(in the rows, 128 means zero)
One turn moves each row of this set onto another row. After a few examples, where does it send each row asked below?
j203: [125 117 110 106 137 132 121 150 139 137  96 167 123 133 125 124 141 135
 124 161 100 107  84 124 144 123 103 119 123  95 109 144 119 131 154 162
 134 109 114 113 133]
j704: [138 102 113 111  92 151 114 116 135 123  99  96 148 115 122 131 117 124
 141 147 154 124 145 126 124 177 128 103 104 119 100 136 157 108 128 133
 138 159 143 100 168]
j800: [106 141 100 119 140 153 123 158 148  93 107 146 130 141 114 113 151 123
 163 146  85 130 123 143 149 150 121 123 139  99 113 144 111 127 139 142
 110 119 139 130  99]
j780: [113 125 118 146 114 159 139 141 140  88 128 162 120 131 158 150 146 143
 161 158 123 117 160 100 125 139 128 142 132 108 113 137 110 110 141 126
 143 105 126 137 124]
j275: [147 129 118 137 147 105 152 111 135 128 121 129 180 169 115 148 134 114
 135 123 166 141 128 120 153 105 122 172 113 140  86 119 136 117  94 153
 116 162 150 105 109]
j948: [144 106 103 137 122  98 153 129 143 132 137 116 145 153  71 132  98 104
 124 111 133 141 134 116 144  91 138 134 134 129 120  90 133 145  97 158
 122 135 146 136 108]
j882: [141 150 115 116 148  89 148 136 155 124  97 122 188 142  93 119 116 118
 126 121 171 125 136 141 134 110 118 152 108 124  89 139 174 106 118 138
 121 164 118 118 118]
j5: [147 106 102 113  94 119 124 111 135 135  99  99 118 111 126 135 115 131
 131 133 161 121 154 136 120 159 132  90 126 113 122 141 154 108 123 111
 151 143 145 110 174]
j405: [141 137 110 119 126  99 136 116 158 132 123 105 170 140  83 112 111  85
 134 119 161 115 139 104 174 114 128 135 138 153  98 111 141 105 112 174
 118 142 129 116 106]
j784: [142 113 109 133 125  99 156 133 129 135 136 124 146 153  79 122  98 112
 118 104 149 136 138 106 150  82 142 142 133 145 125  98 137 135  89 153
 127 142 157 135 107]
j655: [134 127 116 145 127 147 113 153 128 129 122 173 115 136 153 121 108 127
 125 155 113 103 118 124 128 132 124 122 157  91 119 128 132 129 169 127
 148 112 109 104 159]
j597: [141 104 103 133  96 152 111  97 131 130 126  93 132 126 118 150 124 110
 142 139 151 129 140 122 138 169 123  99 130 124 109 136 132 114 120 132
 117 163 150  89 168]
j848: [150 141 116 116 148  80 145 140 155 121  92 125 183 146  97 114 129 127
 130 122 171 123 139 146 118 110 112 137  99 119  91 137 165 117 109 135
 120 161 112 125 113]
j620: [154 110 122 113 167 101 139 143 143 127 114 106 175 165 125 109 130 129
 131 126 153 136 137 159 105  84 140 153 115 129 116  94 149 126  92 132
 129 152 154 109 103]
j599: [126 114 107 116 162 147 130 132 137 135 128 150 123 148 132 127 145 129
 143 169  83 102  86 119 130 111 122 117 139 117 103 118 102 126 145 164
 115 109 134 109 133]
j198: [128 107 120  94 148 130 136 139 131 131 107 171 117 137 138 104 144 152
 131 143  98  99 100 115 112 100 128 100 127 108 122 129 110 123 141 158
 140  98 126 122 125]
j17: [157 126 106 137 142 104 145 110 151 130 106 124 177 173 114 147 140 120
 137 136 157 144 125 136 151 110 114 171 107 128  83 115 129 133  91 154
 113 157 141 103 108]
j299: [148  94 104 129 105 142 126 102 115 135 134 100 119 138 134 134 119 132
 142 134 150 119 156 127 103 141 150  91 136 130 126 117 133 120 108 115
 120 146 177 114 168]
j576: [138 133 109 140 133 155 125 116 138 123 127 167 126 141 157 126 120 123
 147 161 108  90 131 106 129 132 130 114 160 115 100 119 118 106 170 144
 139 101 107 105 151]
j224: [135 105 125 141 123 163 131 123 120 110 122 178 118 141 152 115 111 138
 131 138 105 101 134 107 124 124 131 118 150 103 132 121 120 121 152 144
 162 102 117 102 136]
j343: [145  95 107 142  99 161 127 117 113 127 137 102 136 138 124 151 120 134
 145 146 137 133 138 121 112 155 135 109 112 134 101 117 138 126 108 125
 110 172 167 115 169]
j453: [153 146 112 106 131  67 132 158 159 162 125 108 146 123 101 120 107  96
 117 124 169 130 131 127 148  89 137 140 143 136 115 107 152 114 118 139
 147 133 136 131 125]
j529: [129 145 113 100 134 126 117 166 149 111  92 156 121 125 148 109 170 132
 164 137 106 131 126 139 142 144 126 121 133  96 129 152  99 124 131 133
 141 102 142 131  96]
j988: [100 136 116 138 127 164 114 162 144  90 123 144 130 132 152 122 137 132
 159 166 124 107 156 127 122 146 129 135 146 102 109 138 131 105 160 123
 126 119 119 142 134]
j350: [161 101 117 109 103 133 128 123 123 141 110 103 124 123 152 135 123 143
 142 145 156 132 152 129  96 148 151 105 112 128 111 117 148 114 116 115
 149 144 170 120 174]
j716: [148 127 101 113 114  95 123 116 167 134 108 107 166 139  87 104 114  83
 132 118 155 111 132 116 174 122 125 126 129 143 108 107 131 112 110 176
 114 130 122 127 103]
j456: [127 143 107 122 145 137 146 159 143 104 127 164 113 135 130 132 166 137
 169 138  87 132 124 127 121 127 134 119 136 109 120 139 101 127 120 126
 124 114 153 143 101]
j810: [114 114 128 137 122 164 107 170 131 101 124 149 121 132 175 126 144 135
 150 157 128 124 152 129 134 138 128 147 139  97 137 133 114 120 142 121
 150 113 136 123 120]
j121: [169 137 116 112 127  58 127 157 165 162 129 113 136 117 102 121 118  93
 124 114 162 130 129 127 139  90 133 126 138 131 121 103 141 123 107 138
 138 129 129 129 119]
j259: [149 122 124 112 162  97 142 145 132 137 109 114 178 164 131 106 116 126
 125 115 168 133 137 152 121  83 141 164 126 133 122 103 155 121  97 132
 136 148 162 112 112]

j203 turns into j529
j948 turns into j17
Where do these go?
j597 turns into j704
j405 turns into j882
j780 turns into j576

One turn moves each row of this set onto another row. After a few examples, where does it send each row asked below?
j742: [124 175 145 135 122  95 140 112 131 103 137 142  66 107 169 141 160 128
 117 141 150  93  92 110 124 167  95 117 105 123 135]
j57: [139 133 149 137 110 132 138 119 130 107 137 151  99  98 150 142 115 114
 134  95 168 122  98 109 133 166 102 139 113 127 151]
j311: [ 71 108 126 110 120  58 162 117 126  85 126 139  92  99 141 161 162 118
 130 150 139 115 117  96 115 135  81 169 124 100 114]
j85: [ 85 132 135 170 149 105 149  95 153 122 101 134 110  92 165 114 161 147
 129 126 174 136 109 138 118 156 109 121  99 121 135]
j4: [ 87 121  98 137 114  55 174 123 140 133 123 101 133  94 123 147 181 135
 153 149 155 106 110  97 118 155 108 174 152 144 108]
j305: [ 70 111 124 117 112  64 171 122 131  99 140 147 102  92 135 155 155 112
 125 152 146 126 107  85 124 148  93 184 130 107  99]
j847: [127 107  95 150  99  86 140 140 157  91 112 126  87  54 132 142 193 126
 150 154 152 114 141  66 119 162  76 151 145 126 134]
j535: [122  75 115 140  94  94 142 107 129  82  99 117  87  88 135 164 152 141
 174 121 183 131  92  83 137 172  96 174 128 107 127]
j22: [120 127  96 152 100  87 147 138 157 100 114 138  90  58 128 135 203 123
 139 163 149 128 129  60 134 163  79 158 144 130 110]
j515: [130 135 133 137 172 126 156  98 132 120 148 126  80 117 151 131 154 170
 115 121 126 128 141 102 110 169  87 131 110 129 133]
j370: [102 146 138 152 175 116 161 104 126 119 144 139  88 121 137 130 160 171
 118 122 154 129 141 126 108 173 101 139 118 121 123]
j731: [160 136 126 157 130 114 157 115 106 134 140 119 125 108 146 141 150 147
 144 124 146 115 123  84 115 162  96 100 130 164 154]
j162: [152 137 114 158 132 124 146 137 109 117 139 113 149 101 137 125 154 121
 143 120 145 117 139  87 109 182  94 105 118 150 141]
j890: [113 143 137 164 133 118 140 100 157 132  95 141  95 103 158 125 151 155
 132 107 172 127 110 147 136 146  99 123 118 132 139]
j176: [115  96  99 151 104  80 154 123  88  91 124 110 104 122 116 148 156 164
 140 141 143 134 108  61 124 167  86 152 140 126  81]
j144: [113 113 117 141 116  87 142 110 131 100  70 130 113 114 126 144 205 126
 135 137 135 164  94  95 153 138  89 153 128 136  89]
j217: [127 129 119 153 105 109 129  93 144 132 124 138 137  95 169 157 129 149
 107 127 130 134 117 120 155 173  92  97 125 127 132]
j826: [164 152 106 139 123 107 140 103 164 113 156 122  79  91 157 160 153 136
 142 131 148 117 139 108 135 196  97 133 102 132 151]
j511: [111 113 129 130 121  80 137 108 137  95  58 123 111 104 130 146 210 124
 143 132 140 140 101 106 144 127  86 144 128 128 108]
j97: [ 89 102 114 124 127  52 167 115 146 127 112  86 127  95 126 153 181 140
 153 138 158  98 117 112 114 151 108 164 155 134 118]
j410: [ 91 142 137 166 157 113 150  92 138 124 114 148  99 108 144 126 164 167
 127 117 170 134 113 146 117 157 116 137 111 132 136]
j786: [127  80 111 150  97  76 145 109 130  96 106 125  99  76 139 162 164 134
 162 134 203 128  85  87 143 193  94 169 142 110 111]
j466: [104 141 124 144 176 119 158 114 135 114 147 116  94 112 150 115 157 160
 121 129 148 115 151 114 102 187  85 132 109 109 118]
j218: [158 139 101 158 115 110 133 102 144 105 154 138 100  94 144 175 150 139
 138 135 158 143 144 116 152 211 100 123 107 123 138]
j148: [103  73 121 133 102 103 125 119 153  98 107 122 139  54 134 139 162 138
 118 128 123 127 111  67 134 168  97 154 153 112 114]
j715: [152 144 102 148 118 100 147 114 143 102 152 119  97  98 155 162 144 121
 152 140 170 126 147 109 140 209  86 119  93 111 134]
j582: [135 116  91 166 107  83 134 143 142  87 108 145  99  58 119 127 192 129
 143 139 166 119 138  73 116 160  73 158 137 125 108]
j768: [123  93 128  98 154 104 151 123 140  93 106  97  87 115 125 155 199 125
 137 126 130 136 127  95 127 174  73 175 150 122 108]
j631: [113  61 111 148 124 105 134 114 145 102 114 133 140  55 133 130 167 136
 115 124 140 146 110  68 123 179  97 168 149 124 110]
j407: [110 155 145 131 153 116 143 103 128 130 126 118 115 109 162 143 188 149
 115 144 146  96  84 124 131 209 113 125 143 130 132]
j166: [128  83 102 152  99  73 139 121  95  83 114  96 102 110 121 155 158 161
 140 137 140 126 118  63 121 163  83 127 144 128  98]
j533: [133 105 116 111 144 112 160 123 141 103 107 108  90 117 117 152 200 127
 147 131 143 151 122  88 143 183  77 189 146 123  93]
j61: [117 133 144 131 145 116 157  97 135 152 129 105 121 105 177 146 157 155
 124 133 149  97  88 117 131 194 102 121 152 137 144]
j865: [115 105 135 137 134  67 148 110 113 102  74 139 124 104 132 144 210 111
 128 139 152 147  90 100 137 137  83 144 135 135  96]
j629: [ 99  86 108 136 108 113 136 122 162 110 112 125 136  61 134 133 175 134
 116 138 122 136 101  68 139 181 100 175 158 123 101]
j769: [131 105 120 103 158  99 152 126 128  94 110 110 102 114 119 146 201 113
 143 121 151 122 108 102 121 186  78 195 145 125 101]
j782: [125 114 104 157 109 102 129  91 132 113 129 117 154  99 167 155 130 131
 125 129 139 143 110 117 146 195 109 101  99 125 129]
j112: [111 158 155 137 142 105 148 114 121  96 119 137  73 108 174 132 175 115
 122 150 170 110  93 108 129 189  83 112 105 104 125]
j798: [135 128 143 154 111 132 143 125 116 106 149 163 126  83 139 146 133 107
 137 114 169 129 106  96 125 179 114 130 120 141 161]
j875: [141 130 103 162 105 112 123  91 135 114 137 140 138  98 150 167 140 149
 123 128 137 147 121 121 157 200 111 111 111 127 132]
j150: [109 168 152 136 143 105 144 107 126 109 129 147  78 106 165 145 190 128
 111 156 154 106  86 121 132 192 101 120 122 122 133]
j100: [129  92  88 152 105  67 131 118  92  78 127 112 112 104 130 150 166 150
 127 143 136 121  99  64 117 186  87 145 135 125  87]
j957: [131 118 147 150 119 133 146 124 132 103 130 152 123  81 155 135 134  89
 141 110 177 141 111  99 131 176  99 126 102 125 152]
j964: [ 80 107 119 117 132  56 157 114 133  93 127 151 107  95 137 157 163 117
 117 142 151 125 122 108 126 154  75 178 125  92  90]
j764: [ 98 107  90 138 139  43 164 106 147 124 115 102 130  91 130 149 196 137
 145 145 155 116 117 119 110 161 107 171 137 143 108]
j688: [150 141 129 161 120 122 145 135 103 120 153 139 142  91 127 142 147 127
 141 122 157 115 128  86 118 180 108 112 133 154 149]
j66: [113  84 110 152  95  88 157 111 127  98 104 119  88  97 126 154 156 141
 171 129 192 144  81  84 139 171 106 184 132 122 109]
j877: [112 137 135 137 156 120 146 104 125 128 115  88 127 114 170 125 179 145
 128 134 149 101  80 118 121 209 108 116 132 132 127]

j742 turns into j217
j782 turns into j466
Where do these go?
j218 turns into j410
j629 turns into j533
j786 turns into j764
j535 turns into j97

